First come named moves, each a turn or a mirror, each shown by rows before and after it. For each pair of rows after them, which moves, in which order, take the first row to the second? The first pair is done for you.
move z_131:
[-30,11,-14,47,4,23,-21,20,-21,-14,-18,6,-20,-1,15,27,16,9,45,14,17,26,31,-63,-46,5]  ->  [-33,7,-3,49,-2,23,-21,16,-28,-16,-29,0,-41,-17,19,21,19,33,48,15,13,10,21,-48,-39,-5]
[-5,5,-18,-9,9,3,25,-1,7,26,-20,56,31,7,-44,44,9,-22,16,34,11,36,-26,-29,0,-1]  ->  [-16,1,8,-4,-4,7,23,-8,-7,24,-39,46,-4,-24,-36,49,14,24,16,33,12,3,-57,3,12,-25]
[-19,11,66,-42,-20,8,14,-1,-24,10,-23,-19,-38,13,16,-62,11,28,-9,-11,-23,-15,0,45,10,0]  ->  [-7,13,35,-49,-1,3,16,10,-3,14,7,-3,18,55,1,-62,11,-40,-5,-4,-20,27,42,-1,-9,35]
move z_247:
[19,9,33,11,0,-49,-11,-16,9,-6,29,-51,-26,52,23,-37,-2,-43,25,4,7,-12,3,28,31,-3]  ->  [12,10,40,14,-5,-45,-13,-9,4,-9,23,-59,-33,37,28,-34,0,-26,26,2,3,-19,-4,33,33,-9]
[27,1,26,-16,8,8,-2,-21,-7,-1,36,24,12,13,3,2,3,-41,22,-3,19,5,-20,-2,25,17]  ->  [7,0,51,-25,1,22,-1,-8,-32,-9,22,14,-15,-4,20,-14,7,-8,21,-4,10,-9,-34,7,19,10]
[-30,2,-58,-10,2,8,9,24,27,-18,30,-7,30,-5,-34,9,7,-20,13,31,-24,19,5,-34,-25,-10]  ->  [-46,6,-21,-35,-1,22,21,34,8,-22,23,-15,13,1,-27,-18,9,-6,12,33,-31,18,-2,-32,-35,-6]
[16,4,-15,10,13,-7,-7,-12,27,-29,35,-5,1,-47,28,30,-3,13,2,-9,-2,-21,-2,-10,18,-44]  ->  [23,10,-6,-29,20,-13,10,-17,26,-15,45,23,25,5,11,2,-1,-40,-7,1,-4,15,23,-30,14,-6]
move z_420:
[30,0,-8,6,7,-10,0,-17,20,2,19,10,14,6,-12,8,-4,-24,6,2,-3,2,18,-8,5,3]  ->  [9,-9,-12,3,-1,0,13,-6,13,12,-4,29,13,-4,-29,14,3,-18,7,16,-1,14,11,-17,-16,4]
[5,0,-33,19,-14,-1,-5,-28,17,15,-1,16,-2,-26,-20,25,0,26,11,-7,-1,-22,-11,24,16,-23]  ->  [26,12,-35,18,3,-3,-18,-23,31,3,38,-2,24,-3,-1,7,-5,-8,16,-23,-2,-14,14,9,19,-5]
[-16,15,5,-29,12,20,-2,22,0,-15,29,-52,4,-27,-10,-28,-1,-4,-31,9,-33,18,-18,13,-2,-2]  ->  [-22,15,2,-30,4,25,4,27,-7,-13,21,-45,0,-29,-15,-26,-1,5,-29,9,-31,19,-21,12,-9,-6]
Pairs:
(two moves a pair)
[29,1,-43,14,1,-15,1,-30,25,13,19,8,28,8,-24,21,-5,-27,-12,7,16,1,17,19,7,-2]  ->  [-3,2,31,-44,-10,6,18,-15,-24,12,-11,1,-14,15,-13,-39,3,12,-23,11,-8,-9,0,34,-7,0] : z_247 then z_131
[19,-26,31,49,-11,-17,7,-36,21,14,4,42,-19,-43,-8,25,-19,10,19,22,-25,-45,-30,38,0,9]  ->  [-4,-14,69,-10,1,6,21,-4,-7,13,8,48,-4,8,-7,-36,-18,-20,14,33,-44,-6,-4,6,-39,48] : z_131 then z_247
[25,8,42,-4,7,16,-21,-3,-7,-20,10,-2,-17,15,36,-3,8,-1,21,-21,-3,-22,-4,-3,18,-20]  ->  [10,5,10,5,14,26,-8,23,-2,-17,6,19,16,23,19,17,10,-27,28,-8,7,12,11,-45,-15,-6] : z_247 then z_420
[-1,11,-52,56,-17,-28,18,-7,19,-16,-17,-24,-12,-45,16,27,-24,28,-12,-23,-29,-7,-19,32,26,-29]  ->  [11,30,-15,-7,9,-20,27,14,11,-21,24,-20,28,36,22,-47,-22,-46,-10,-27,-47,37,29,-10,2,28] : z_420 then z_247
[2,0,11,0,-14,1,-10,6,2,30,-30,-16,-9,9,4,-10,5,36,-49,14,0,-1,2,26,-32,1]  ->  [-4,-2,6,6,-11,5,-11,16,4,24,-21,-24,-6,5,8,-10,1,35,-47,9,1,0,4,16,-46,3] : z_131 then z_247
[8,-7,-29,19,-6,8,-4,8,-6,15,-18,16,-25,-85,2,60,-21,22,6,24,12,-13,14,-9,-29,-15]  ->  [-2,2,30,-52,-4,22,24,19,-39,28,-27,38,-22,-27,-3,-4,-14,-7,-10,35,-9,20,27,-22,-52,22] : z_247 then z_247
[-2,8,-49,31,-19,1,2,-24,36,5,45,23,-11,-28,-19,8,-26,-23,-5,-1,12,-3,5,-10,5,-20]  ->  [-43,15,14,-10,-26,26,13,-1,-14,1,20,9,-49,-31,-5,-46,-21,14,-9,-1,-12,-16,-13,-2,-22,-17] : z_247 then z_247
[18,11,-18,61,4,15,1,7,10,-20,30,-34,8,8,9,27,8,-5,4,-25,7,3,20,39,11,3]  ->  [-6,15,35,11,0,30,14,22,-23,-23,13,-35,-16,25,18,-26,16,10,-5,-21,-13,4,17,38,-10,13] : z_247 then z_247
[-18,-21,-5,-20,-24,-4,24,49,-21,-43,-14,-11,10,-22,-15,32,17,30,-23,17,-10,5,-7,-7,-18,-12]  ->  [37,-16,-18,-10,-14,-40,5,6,13,-36,23,-11,35,4,-8,50,13,-11,-30,5,-3,3,6,15,28,-7] : z_420 then z_247
[57,11,3,-28,-5,-46,24,-70,-1,10,39,-26,73,48,-3,-54,-23,-6,-10,-25,13,31,72,-21,13,40]  ->  [16,14,48,-51,-10,-20,24,-31,-35,-5,25,-56,47,34,16,-90,-15,35,-3,-28,-3,25,65,-31,-22,39] : z_247 then z_131
[19,-4,-19,19,-9,-14,-15,-31,17,0,1,-5,0,-32,12,26,7,14,-13,-7,7,1,-4,12,24,-21]  ->  [9,5,19,-34,3,5,-3,-3,-5,-3,15,-4,18,16,19,-28,11,-17,-13,-6,-14,34,23,-21,-4,16] : z_420 then z_247
[-7,-11,-11,3,-12,2,-22,2,31,-8,24,-13,17,-30,18,31,-18,-3,55,-27,17,31,6,4,5,15]  ->  [-19,-14,-9,4,-23,3,-16,-3,21,-2,4,-5,1,-45,8,42,-18,20,53,-16,17,24,-14,18,9,4] : z_420 then z_420
[-44,12,-40,-8,0,3,-6,36,13,10,-1,10,26,-8,-20,-3,-3,14,-23,1,-14,40,41,-35,-61,16]  ->  [13,17,-16,5,-3,-42,-40,-28,35,1,25,-38,-6,-17,21,-9,-9,35,-35,-33,-19,-26,23,40,29,-17] : z_420 then z_420
[27,-11,-25,-18,-18,-33,7,-14,-11,22,-39,20,10,25,-41,-7,-19,-9,-20,-2,-3,15,29,-3,24,23]  ->  [30,0,13,-30,-14,-31,-8,-13,-24,1,-25,-22,-18,23,-5,-40,-20,12,-18,-19,-13,-15,23,19,35,15] : z_247 then z_420
[-18,-22,-13,-38,-13,-18,-4,23,10,-11,14,-11,5,24,4,-9,-18,-19,-14,-5,19,4,54,-12,-53,58]  ->  [-21,-28,-40,13,-14,-22,-24,18,25,-24,13,-32,-6,-23,16,27,-20,18,-4,-15,29,-29,32,1,-43,28] : z_247 then z_247
